One turning vector, and how many ticks it has turned:
The counts run from 0 to 486.
[130 107 135 132 141 122 158 165 147  87 138 116 135 121 104  85 137  88
 109 119 146  93 154 165 175 128 156 194 137 112 115 114 149 115 120 185
 143 138 119 106  81 140 156 134 147 176  94 127 124]	35
[118 107 127 164 167 126 151 159 145  88 130  96 125  95 132 143 114 130
  98 143 150 154 152 148 121 135 148 175 145 145 102 103 126  54 107 171
 140 131  72 105 127  85 133 105 108  96 125 116 159]	233
[134 162  92 100 131 160 109 147 122  71 147 148  99 110 128 150 116 117
 147 130 162 115 180 132 174 147  97 146 132 111 126 104 134 158 166 108
 172 117 153 103 135 179 137 132 166 162 116 136 104]	183
[115 127 105 146 166 108  90 132 145  61 154 107 124  79 166 191 146 130
 135 113 141 151 180 123 132 152 123 133 159 144  87 110 158  91 133 130
 162 137 134 103 103 129 138 116 146 100 125 140 102]	92
[112 127 114  87 144 153 140 169 136  66 148 121 118 135 110 113 161 116
 133  97 158 102 159 137 159 156 115 162 138 135 167  93 134 149 157 122
 179 160 138 101 145 165 164 142 169 173 121 131 141]	482
[123 138 133  95 133 145 134 139 163 107 123 165 116 111 106 154 147 111
  91 115 133 171 151 125 111 156 109 121 133  95  66 130 117  80 142 166
 143 119 121 123  55 169 161 117  85 149 102 141  96]	426
[141 102 134 103 134 164 123 136 128  81 141 101 113 118 129 146  73 134
 141 203 152 105 153 182 166 119 127 203 153  96 126 130 119 121 118 156
 165 135 120 100  95 132 137 143 141 144 121 115 143]	174
[133 108 127 137 140 159 165 168 128 136 106 143 140 125 118 158  84 130
 109 167 124 159 134 149 136 160 106 204 135 122 121 135 120  68 136 159
 178  98 118 103 153 125 123  88  91 102 109 114 121]	440
[121 164  91  50 156 170 137 160 170 110 137 153 102 116  93 149 131 112
 125 107 140 173 163 104 107 156 117 132 114 129  94 126 117 110 157 135
 160 106 120 115 104 183 170 120 124 156 119 143 115]	422
[116  92 127 137 145 116 153 154 150  79 145 114 132 109 111  99 145  91
 103 123 147  94 151 169 159 130 157 186 135 104 115 110 154 115 106 193
 146 146 112 109  73 128 160 129 137 177  99 118 128]	34
[115 143 116 120 110 139 117 130 103  66 142 140 123  96 137 118 143 117
 165 101 163 131 204 130 153 141 100 106 148 113  97 153 145 137 147 140
 153  84 169  96  96 187 116 143 106 113  96 136 108]	190
[106 113 128 148 181 121 152 182 134  98 131  91 136  93 121 119 121 133
 100 123 143 171 167 120 125 173 129 132 142 165  98 132 125  84 133 149
 151 109  82  91 147 118 104 143 122  63  99 116 156]	230
[122  88  70 138 150 120 136 150 161  81 149 117 116  90 124 173 129 122
 124  90 121 144 153 133 110 181 153 171 120 109 126 127 166 112 142 142
 175  78 155 108 125 137 148 138 137 145  93 115  96]	304
[126 154  85  75 149 181 142 131 178  90 136 136 104 109 113 143 112 103
 140 139 144 153 158 123  73 142 135 155 126  92 111 118 127 109 161 135
 158 152 106 106 131 133 197  93 112 148 149 102 126]	418
[109 128 166  75 142 159 125 152 117 100 119 146 113 127 106  83 126 114
 147 154 178 136 167 121 144 189 102 149 131 151 134 137  93  98 140 150
 163 139 109  94 158 152 130 125  98  92 131 147 168]	349
[113  81 145  61 146 162 147 136 163 104 139 136  97 120  97 161 134 158
  80 141 160 130 151 129  96 164 131 154 116 113 133 110 108  93 135 168
 150 130  87 125 130 120 154 122 108 170 148 108 157]	146
[134  99 145 100 144 151 183 186 121 128 107 110 170 112 107  51 113 125
 107 110 139 135 163 120 130 135 122 178 128 148 139 159 116  86 164 166
 157 121 126  93 154 122 143 106 103 104 115  97 138]	136
[100 124  82 133 148 100 125 145 136  89 151  93 144 109 152 152 123 112
 175  89 134 146 164 116 168 144 128 166 159 156  85 141 156  90 145 142
 157 103 150  78 101 137 118 114 153 108 101 145  93]	97
[ 78 112 110 123 142 139 175 127 147 113 143 138 153  84 114 140 172 111
 103  47 170 152 166 116 121 136 106 108 119 135  84 113 155 125 148 167
 157 126 124 115 103 159 143 109 115 163 107  96 126]	125
[130  95 135  99 130 169 180 152 146 120 114 128 124 129 102 106 117 142
 108 137 146 124 145 141 103 149 118 190 126 113 151 134 110  70 151 171
 142 132 100 110 166 101 157  86  87 136 154  88 150]	140
[127 121 152 135 140 133 143 139 145 124 103 140 173 102 128 133 124 105
  89 143 117 158 161 139 111 156 107 136 151  92  66 161 141  67 163 174
 134 130 116 103  85 132 129 107  85 108  90 111  83]	432
[145  99 141  97 141 121  99 110 150 103 139 138 125 122 128 143  93 139
  85 152 176 133 158 122 197 134 104 155 147 120 107  96 117 112 126 183
 155 141 117  83 109 139 132  97 126 184 117 131  79]	453
[ 93 110 164  88 144 152 115 110 140  98 132 147 117 118 114 113 135 120
 142 167 183 129 181 131 126 187 106 129 139 131 128 127 112  90 133 159
 152 150  87  95 155 128 146 103  92  90 158 125 174]	351
[114 105  96 119 181 125 148 171 151 118 145  87 125 102 125 128  95 116
 137 128 159 154 145 120 160 139 153 184 122 187 103 117 139  83 112 172
 152 108  78  98 140 104 125 116 143 114 120 142 160]	236
[147 136 122 106 145 192 137 112 160 123 130 122 156  76 139 161 142 104
 128 143 142 120 206 158 132 108 119 124 120 134 114 111 184 100 180 177
 144 129  95 121 125 120 146 160 110 156 113 121 142]	59
[110 134 148  71 171 160 116 127 139 123 145 140 134 151 108 123 133 141
 141 167 164 145 191 123 177 140 101 136 143 177 131 114 115  90 143 164
 158 127  72 100 117 153 141 120 103 132 146 156 163]	355
[151 110 115 113 149 127 107 102 188  73 141 136 106 120 122 110 140 110
 138 100 158 164 157 110 122 160 141 140 157 108 133  84 120  86 129 168
 160 144 131  91 108 137 198 103  85 140 135 142 115]	213
[113  58 135 102 117 116 134 119 148  72 140 129 117 149 123 149 143 149
 104  82 155 138 117 118 127 176 104 168 152 106 127 115 109  91 120 170
 159 137 164  89 118 148 144  93 110 166 124 122  91]	7
[125 123 137 130 106 151 172 126 150 105 107 132 163 123 138 113 147  59
 131 104 139 114 127 153 146 157  96 165 141 107  98 116 152  79 147 188
 145 176 130  87 155 133 135 118 110 150  90 127 117]	339
[ 97  86  97 119 168 128 154 130 171 113 153  91 120  90 127 151 111 105
 137 120 166 131 139 127 142 155 148 183 126 152 101 102 155  85 124 177
 144 127  74  97 146  83 129 111 154 143 128 130 153]	238
[118  98 119 131 104 168 205 144 120  71 130  93 136 100 127 138 128 113
 138  91 138 131 128 161  78 128 127 151 148  76  94 152 135  99 150 147
 137 136 152 108  99 141 133 157 114 109  99  87 147]	405
[107  69 118 110 135 117 145 143 123 107 146  90 133 128 117 111 109 154
 178 115 174 111 154 129 175 156 134 177 162 137 159 157 123  93 192 136
 150  85 124  89 135 100 110 135 135 103 126 124 140]	376
[128  80 141  80 157 128 110 130 140 112 141 137 106 108 107 153  76 140
 103 158 166 154 148 114 169 166 125 181 112 147 125 112 101 117  96 173
 195 110 124 100 126 148 130 114 131 149 108 144 131]	448
[114 124 129 144  99 148 127  99 120  66 138 135 144  93 147 129 145 111
 167 120 151 130 203 154 131 138 106 106 166  88  93 147 157 120 152 158
 141 102 152  91  89 164 126 135  83 105 108 109 112]	192
[151 116 134  68 131 151 124 167 126 110 124 129 155 116 130  97 136 123
 147 109 140 103 168 129 154 118 118 186 133 140 150 141 129  96 178 129
 181 144 184 114 100 132 173 104 143 152 133 138 107]	275
[152 150 132  96 151 192 135 146 146 125 131 127 140  97 118 127 119 114
 131 166 151 139 214 147 163  93 122 123 120 154 117 127 149 117 151 170
 149  98  86 112 101 151 145 165  97 140 114 134 165]	56
[113  92 140 118 111 155 150 181  94  94 127 109 107 122 126 154 106 149
 130 170 135 111 154 184 154 141 118 197 141 111 117 160 122  85 119 157
 142  66 138 118 106 138  94 156 119 113 103 133 143]	168
[107 126 118 141 152 142 141 118 126  67 148 120 114  91 110 108  90 131
 125 142 191 161 155 132 121 132 123 145 164 103 111 108  93 136 127 130
 175 177 105  93 121 129 162  78 125 106 142  75 151]	113
[145 100 129  62 131 162 115 115 139 101 135 101 115 142 130 126  96 143
 184 149 150 137 156 113 146 161 116 152 163 124 131 156 112  85 181 142
 138 103 124  65 140 136 113 161 109  92 126 156 126]	77
[ 95 129 144  63 172 154 117 120 153 129 149 140 137 133 115 138 148 134
 144 156 163 141 192 117 169 142 103 126 142 180 126 116 138 103 161 160
 159 128  66  99 128 148 137 121 115 134 148 149 161]	356
[115 139 118  87 140 150 133 126 168 105 125 163 115  98 107 171 157 105
 101 110 139 165 154 123  92 159 110 119 131  91  69 127 130  91 144 164
 142 127 120 122  75 163 156 114  92 152 115 131 100]	425
